A single turn carries every row of the set below to another of its rows. Some are shown first; where does it send the rows asked next?
veg: [-13.2   8.3  13.8   1.9   3.9 -21.5   7.3 -15.8   0.7   8.8   8.5   8.7
   1.0   0.0  17.5  -5.6  22.1  20.4]
nuliv: [-15.8  11.7  38.1  -2.9  -8.5 -14.5   3.4  -6.4 -18.4  11.1   4.6  -4.2
  -0.4   1.2   6.4 -14.8  -9.9   4.5]
Butog: [ -4.5  17.1   0.0  18.9   9.0 -12.1  13.0  -3.1 -13.3 -14.3  15.1   9.9
   6.9  21.8  -2.5 -25.2  -3.2  15.2]
Fuze: [ -9.1  10.2   6.7   4.0  26.3 -18.8  11.7  -7.9  -9.9  10.0  17.4  -0.3
  -7.6  15.0  -2.8  20.1   2.8   4.0]
memu: [-12.4   2.1   0.1  20.2  14.3 -22.0  13.8 -16.1 -18.8   7.8 -11.6  15.2
  -1.4  -9.1 -18.1  -3.3   7.4  11.3]
zutet: [  3.6  22.9  11.6  -6.6  13.1  -2.2  14.7   9.9 -28.6  -0.8   1.1 -13.5
   6.7 -12.9 -34.2 -14.7  -1.1   9.9]
koniv: [ -8.1  32.0  20.7  11.6   2.6 -12.2   2.1   8.3   5.5   1.7   9.3   1.6
 -16.6  18.0  -1.4  -5.1   9.2  -3.1]
ref: [ -2.1   5.6  19.1  -0.9   8.6 -14.5  28.3  -6.2  13.0   0.0   7.0  13.1
   0.4  -5.3   0.0 -20.1  22.5  12.4]
tipeg: [ -5.0   7.2  -1.5 -14.5  -0.2  -8.0   4.6 -23.6 -31.2 -10.6   8.8   0.8
  -2.8  -4.3 -18.8  -3.6  -7.4  -9.2]
mugor: [-17.4  24.4  29.3  11.1   4.3 -13.1  -1.6 -24.4 -13.2  -5.6   6.8  11.8
  14.0  -2.0   0.8 -12.8  16.6  11.0]
mave: [  8.1  20.7  10.0  10.4   1.8  -5.5  20.1  11.3 -18.8  -2.6   4.7  -8.5
  -3.0   2.5 -31.9 -27.9  -3.6  -7.1]
saf: [  1.1  25.1  10.2 -12.7  17.3 -23.3  -9.3   4.3 -24.9  12.7   9.0 -13.5
  15.8   9.8  -2.3  -5.0   5.0  -4.4]
Panu: [ -8.0  11.6  19.0 -13.7   0.0  -8.8  23.8  15.8 -17.3  -9.0  16.0  11.7
   1.2  -5.4 -31.0 -16.0   4.8   8.3]
kaval: [-27.1  14.2  -1.8  -1.5   2.4  -4.4  11.2 -23.5 -11.2  -7.4   8.8   8.0
   6.8  -2.9   8.5 -22.7  18.0  -1.1]
Poso: [ -7.2  18.1   6.1  -0.7   5.1 -13.9  -4.6  11.2 -15.8  22.0  23.9  -6.9
   1.7   2.7 -17.0 -33.9  15.3   7.9]
Rusop: [-11.7  15.8  13.2 -13.6   4.6  -2.3   1.4 -14.4  -6.9  16.3   1.0 -23.7
  -8.4   3.4 -20.5 -17.6 -14.2  -0.6]
rezap: [  2.9  37.3  12.3   8.7   8.0  -9.8  29.8  10.7 -12.8   0.8  15.2   7.4
  -0.6 -10.0 -22.9 -14.9   1.2  -6.8]
doki: [-10.0  13.3  24.8   4.9  -0.6 -17.1  15.2  -8.7  -0.1   8.5  12.1 -34.4
  -0.3  -8.1 -11.2 -10.2  12.3  20.2]
tivu: [-16.4   9.1   5.5   1.1  -8.1 -26.0  23.6  -9.6 -10.0   3.8  -9.9 -12.7
 -17.9   2.8 -12.2   2.2  -0.1  18.2]
zeza: [  6.6   1.1   8.0 -11.9  26.6 -14.7  17.2  -2.7 -13.0   2.8  -2.8  -0.9
  24.9   9.3  -6.6  -1.0   1.2  12.7]
Noluk: [  3.3   7.2 -15.5   0.0  15.1  -6.6   1.9  -1.7   6.1 -15.6  16.7  -3.0
  -9.3  -2.4 -11.6 -12.2  -3.8   9.6]
faro: [ 13.9  15.4  -8.6  10.0  -2.2 -17.4  16.6  -6.0 -12.9   9.9  -6.3   4.6
  -7.7  17.5  -0.5 -11.2  -4.0  11.9]
Zur: [ -7.6  13.9  -5.8   0.9   5.9 -17.7  -8.8   1.9 -15.0   2.0   7.1 -24.5
  -4.4 -14.2 -11.3  -4.7  20.5 -12.4]
Zal: [-12.0  14.2  21.0  23.5   0.0 -21.6  -4.2  -7.6 -11.6  15.4  16.5   1.3
  -9.0 -21.5 -15.8 -15.4  -0.3   5.6]
muni: [-15.6  14.3  21.8  -8.0   7.2 -24.4  26.5 -29.4 -14.3  15.0  18.6 -13.7
   0.3  -8.2 -17.3  -1.8  10.4  12.7]
faz: [ -4.6  -2.3  19.9 -16.7   3.6   9.0  -0.5   3.0 -11.3   5.0  14.6 -18.0
   0.9  13.1  -8.6 -13.8  -2.0   5.3]
peniv: [ -8.7  14.2   0.6  -2.7   9.4  -9.9  10.2  -2.9  -8.2   2.4  -0.5   3.9
  -0.3 -23.0  -7.6  -8.5   9.2 -29.0]
rivu: [-14.6  25.4   8.9 -15.3  15.0 -20.9   9.5  -3.8 -15.7  -9.7   8.3   2.6
   2.9  10.6 -32.3  11.6  12.5  14.4]
sufik: [-14.1  15.4  12.4   0.4   5.6 -14.6  24.7  -5.2 -35.1   0.9  14.9 -12.3
   5.2  10.4   2.6 -11.5  31.7   2.5]
nepev: [ -2.1  17.3  -3.9   6.2   9.3  -9.1   8.0   5.1  -6.2  -8.0   8.3   6.1
  -6.8  11.2  -7.3  -7.9 -14.5  31.1]
Ruka: [ -4.3  34.8  -9.5  14.6  -0.6  -3.6  20.1  -9.9 -13.3  -1.3  19.6   0.4
  -8.2  16.1  -2.8 -20.1   5.2  11.1]
numo: [  2.7  14.9  18.7   9.2  14.7 -16.4   6.1 -21.8   3.9  -1.0   6.5  -1.7
  -1.4   0.2 -18.8  20.4   1.0  13.5]
gup: [-12.8   4.6  -1.4   8.8   5.8 -25.4   1.8 -24.6  -2.0  -5.9  13.6   8.6
   4.5   2.4   5.9  -9.4  24.6  -4.4]
tofe: [-19.7  16.7  19.7  -6.6  30.5 -10.8  14.3  10.8  -7.9   5.7  -1.2  -5.3
  15.2  12.2  -5.7 -15.2  -7.5  10.5]
Taf: [  1.2  19.0  14.8   5.5  21.0   0.8  14.0  -9.2 -25.4 -14.4  15.8 -12.7
  17.6 -14.4 -17.7 -25.6   9.1   9.7]
Kugas: [ -5.3   9.2  17.9  -1.7  -0.4 -17.4  11.7 -10.6  -8.0   2.0   6.7  -3.6
  -1.3 -19.3 -26.1 -14.8  24.8 -22.8]
muser: [ -5.4  27.5   8.2  -4.3   6.9 -34.2  17.1  -2.0   2.6  -5.1  -7.9   1.3
   9.9 -13.6 -14.4 -21.5 -10.5   5.7]
fir: [ -1.6  11.2  21.7  -9.5   3.3  -4.5  -3.1 -14.1 -18.3  16.6   4.2  -9.7
  -3.8 -15.6 -10.9  -0.6  26.3 -12.4]
nofu: [ 15.9  11.6  16.6  12.9   7.5   5.9   8.0 -16.7 -12.4  10.7   2.9  -8.8
 -11.0   0.0  -3.6  -8.8  18.9 -12.7]
sakul: [-10.7   5.4  -4.4  -5.9  15.9  -2.8   3.9  -0.8 -21.7   7.9   2.9  18.6
   2.8  18.7 -25.2 -16.2  17.5   9.7]

veg goes to nepev
tipeg goes to sufik
And these:
tofe goes to Rusop
Noluk goes to Taf
memu goes to sakul
saf goes to nuliv
doki goes to numo
rezap goes to peniv
Kugas goes to gup
faro goes to Panu

A single turn carries every row of the set below to another of its rows. Some are shown first; where does it send the rows asked next?
Nibe: [ 20.1   1.1 -13.7   5.2   7.2   2.4   7.2  -2.4 -23.9  -6.8  -5.9   0.9
   5.2  16.3   2.8  17.1  22.4]
fotar: [ 10.5  -2.4 -15.5   6.9   3.8   4.4   5.4  24.7   3.9  24.4  -9.5   3.7
  -8.0  -0.7  11.1   0.5   0.2]
bip: [ 15.3  -7.2  -2.3   1.1   6.1  -3.1  -9.1  18.7 -13.2  11.5  -2.8   0.0
 -13.9  10.2  19.9  -0.8 -15.0]
ruvop: [  3.0 -13.5 -25.1   6.7  13.7  10.0  -2.5   0.5  28.4   0.5   3.6   3.4
   1.2  21.9   9.5   6.0  -8.2]
tonin: [  1.0  -5.9   6.8  -3.3 -19.6  -8.9  10.0  -3.1 -10.1   2.9  17.9 -11.4
   5.1  -3.3   5.7   2.3   1.9]
Kot: [ -8.7  -9.6 -10.3  22.8  11.0 -13.1   4.4  11.7  11.7   1.9  10.6  14.8
  17.6  21.9  -3.5  10.3   2.7]
Ridin: [  4.0   2.3 -27.5  18.3  -9.1   1.5  11.7  -1.0  17.4  14.1  -4.3   3.2
  18.8   1.8   8.7  -0.5  11.5]
Pes: [  7.6  -5.6  -3.1  -4.4 -13.6   4.2   3.1   5.5 -16.1  12.1  -6.9 -15.5
   8.0  -8.8  19.0   5.2 -12.5]
rase: [ -9.5 -17.0  -2.8  -7.6  -4.9 -14.6  -0.1  -4.9 -11.5  -4.9  18.5   7.4
   5.0  20.2  -7.0   5.1  21.1]
tivid: [  9.4  -8.3  -4.3  -2.2   1.6  -3.8 -10.2  21.1 -11.2  17.9  -1.4   3.8
 -14.1   6.7  20.3  -4.9 -10.8]
nata: [ 10.8 -18.2  -0.2  -0.4   1.0  -7.0 -13.9  10.2 -11.3  -3.1   5.0   1.9
  -3.0  22.4  20.1  -0.7 -24.7]
Sures: [  9.9  -6.6 -11.3 -10.0 -25.8 -12.8  -5.0  -2.1 -16.7  11.0   1.7  -6.8
   7.6  14.1   5.5  -6.9 -16.6]
tiba: [ -3.7   3.4 -10.8   5.6  -3.1   2.8  -5.1  22.0 -15.7   7.1  -9.3   5.3
  27.0  18.8  17.8  20.2  -8.7]
Segaz: [-16.8  -4.9 -16.4  -4.1   5.5  -8.1  -0.1 -13.5   5.4  14.1 -15.8  -4.9
  27.2  14.3  17.0  -8.8  15.4]
mifal: [ -5.6 -13.1  -8.1  -7.9   9.7 -17.1  12.1  -5.5 -19.7  14.9  -2.3   8.4
  21.6   1.1  -2.1   7.0  19.6]
Mosuv: [  5.5 -12.2 -22.4   4.6  12.9   9.8  -6.2  -1.2  29.8  -5.4   6.0   2.4
   4.4  25.3  14.4   3.9  -1.3]
Mopug: [ -4.8  -2.0 -13.3   3.0   7.5  -1.2  -3.0  -8.9  28.9   2.7 -10.6  -4.1
  17.5  18.7  21.0  -9.8   5.0]
Tol: [ -3.2 -20.3 -14.8 -16.9   3.3 -10.8 -10.2  -4.6  -8.6  -4.8   6.9  16.1
   4.3  34.2  -1.1   4.7  17.1]
mobem: [ 12.4 -16.3   2.3  -2.1  -5.4 -10.4  -4.7   5.0 -11.4  -3.6   9.8   2.7
  -0.6  25.3  17.1   0.1 -26.4]
repu: [ 11.1  -0.3 -18.4   9.0   2.8   1.2   8.4  19.3   7.5  23.5 -10.0   6.8
  -6.5  -2.3   7.7  -4.4   5.5]
Vumuv: [  4.2 -17.7 -23.4   5.9  13.2  10.2  -2.3   4.6  28.9   2.2   5.1   4.8
  -0.2  21.1  10.2   5.7  -5.3]
Bil: [  5.5   4.3 -29.9  19.5  -7.0   3.0   8.2  -0.8  14.7  13.0  -5.0   6.6
  16.5   0.3   3.8   2.7   9.8]
mogif: [ 12.3  11.0 -13.0   1.7 -21.4   4.0  -5.1  -0.9  -4.2  -5.6  -9.6  -5.2
   5.9  30.8  19.8  -0.4  -6.7]
bev: [ 18.6  -0.7 -14.6  10.7   8.8   6.1   7.0   1.2 -15.1  -9.5  -6.5   4.6
   0.5  23.9   5.0  21.2  18.2]
gika: [  6.7 -11.8 -13.0  -2.5  10.7   3.4   4.6  -1.2 -24.2  -1.9  -3.7   5.6
  17.1  13.7  -8.1  14.7  26.3]
Bani: [ -3.0 -23.2 -19.5 -16.6   3.1 -10.2  -8.5 -11.1  -9.3  -0.3   1.6   9.6
   5.5  36.4  -1.8   3.9  17.0]
tul: [ 11.3 -15.9  -2.1  -1.9  -3.8 -10.5  -6.3   7.4 -14.5  -0.7   8.7   0.1
  -1.4  25.5  17.6   0.9 -27.4]
vusi: [ -4.3 -22.6 -20.3 -18.1   3.6  -9.8 -10.3 -12.1  -8.5   0.9   1.4  11.1
   5.3  35.2   3.7   1.6  16.2]
Vuze: [  4.8 -12.9 -12.0  -5.7 -14.6 -10.7   9.2 -11.3   1.1  -1.3  12.1   4.3
  24.4  34.2   0.9  -4.6 -11.3]
duzim: [ 11.2 -18.7 -33.8 -14.9   7.8   2.0  -9.1 -12.3   0.5  12.5 -15.9  -5.7
   0.7  21.3  13.0  -4.4  -4.2]
Duta: [ -1.8  -7.9   8.3   0.1  -8.6 -13.4   4.6  -4.3 -10.9  -1.1  24.8   2.1
   1.5   6.0  -4.8   3.5  11.4]
lev: [ 10.1  -9.5 -20.3  17.0   9.8  -6.6  11.0   3.5  20.8  12.9   6.1   1.0
  11.1   5.2  -1.1  -5.6 -14.3]
finad: [-15.1  -7.5  -9.8  -9.4   8.0 -10.2   0.9  -9.5  -0.7  16.9 -14.8  -4.4
  29.6  12.2  12.1  -9.1  15.3]
Vuvek: [  6.6  -0.5  -9.9   1.8  -9.9  -1.2 -13.6  14.3 -23.5  11.1  -2.4  -3.4
  18.5   9.0  25.0  16.7 -12.6]
fev: [  3.9 -28.9 -16.3   0.3   8.8  -5.0   0.7   8.1   2.0  13.4  16.6   9.6
  -5.4   6.1  -6.3  12.3 -15.8]
zume: [  1.6   2.4 -24.7  22.9   4.6  -3.0   0.7  -7.5  15.0  -9.7  -3.3   1.9
  17.5  -0.8  12.6  13.7   0.3]
Soloz: [ -9.8  -2.9 -12.6   3.9   2.6   0.9  -8.1  19.3 -16.8   3.6  -8.7   7.0
  24.1  28.1  18.8  22.4  -3.7]
felog: [  8.2  -1.9  -6.7  -3.8 -12.8   3.7   3.8   5.5 -17.7   8.0  -0.4 -18.2
  12.0  -7.7  17.9   8.5 -14.4]
tigin: [ -6.6 -17.2   1.7 -11.5  -5.0 -10.8   6.2  -0.5  -7.3  -3.9  19.1   4.2
   5.4  17.4  -6.3   1.0  23.3]
div: [ 14.8  -3.4 -10.6  -1.0  10.2   0.3  -3.8  24.4   0.0  19.5 -13.1  -0.1
 -11.4   3.2  13.7  -0.3  -1.7]
mosa: [ -2.3 -12.7  -9.2  -5.6  11.0 -17.1   7.4  -6.0 -21.5  14.2  -7.0   4.3
  25.5   3.4  -2.2   8.2  18.6]
givu: [ -5.2 -16.9 -13.8 -13.0  23.1   0.1 -11.8  -3.8 -19.1   4.4  -0.7 -10.0
  -6.9   8.5  11.0  16.7   9.3]
mozi: [ -3.2 -17.8 -23.6 -24.4  14.6  -1.0   0.5 -11.0  -4.5  16.8   0.0  -4.0
  13.0  12.2  -8.1   2.9  14.4]
givo: [-16.4  -1.8 -15.6  -3.4   1.6  -4.0  -3.9  -8.0  12.5   4.1 -10.1  -6.9
  28.3  21.2  17.7 -13.6  11.0]
ludo: [-10.3  -6.8 -15.6  21.9   1.9  -3.0 -11.5 -13.1  -3.9 -13.9   3.4  -5.4
   6.9   6.5  18.1  23.9  -0.9]
bim: [-12.1  -6.4 -20.5  23.2   4.7  -4.1 -10.6 -11.4   0.7  -8.5   1.0  -5.2
  14.1  -1.7  12.9  21.0   4.8]
Voru: [  1.5  -7.1   9.8  -2.2 -15.3 -11.5  12.9  -6.7 -14.0   0.0  17.8  -6.6
   4.4   2.9   1.2   4.5   6.9]
Pera: [ -5.1  -1.4 -18.9   1.1   8.1   5.7  -3.3  -4.2  28.6   1.4  -9.1  -4.3
  19.1  24.2  19.0  -4.3   3.9]

Pes goes to mifal
Segaz goes to fotar
vusi goes to Vumuv
And these:
zume goes to Vuvek
Pera goes to bip
Sures goes to mozi
Tol goes to Mosuv
givu goes to Kot
fev goes to Vuze
tiba goes to Nibe
tigin goes to Mopug
ludo goes to Soloz
repu goes to tonin
Duta goes to givo
ruvop goes to tul
felog goes to mosa

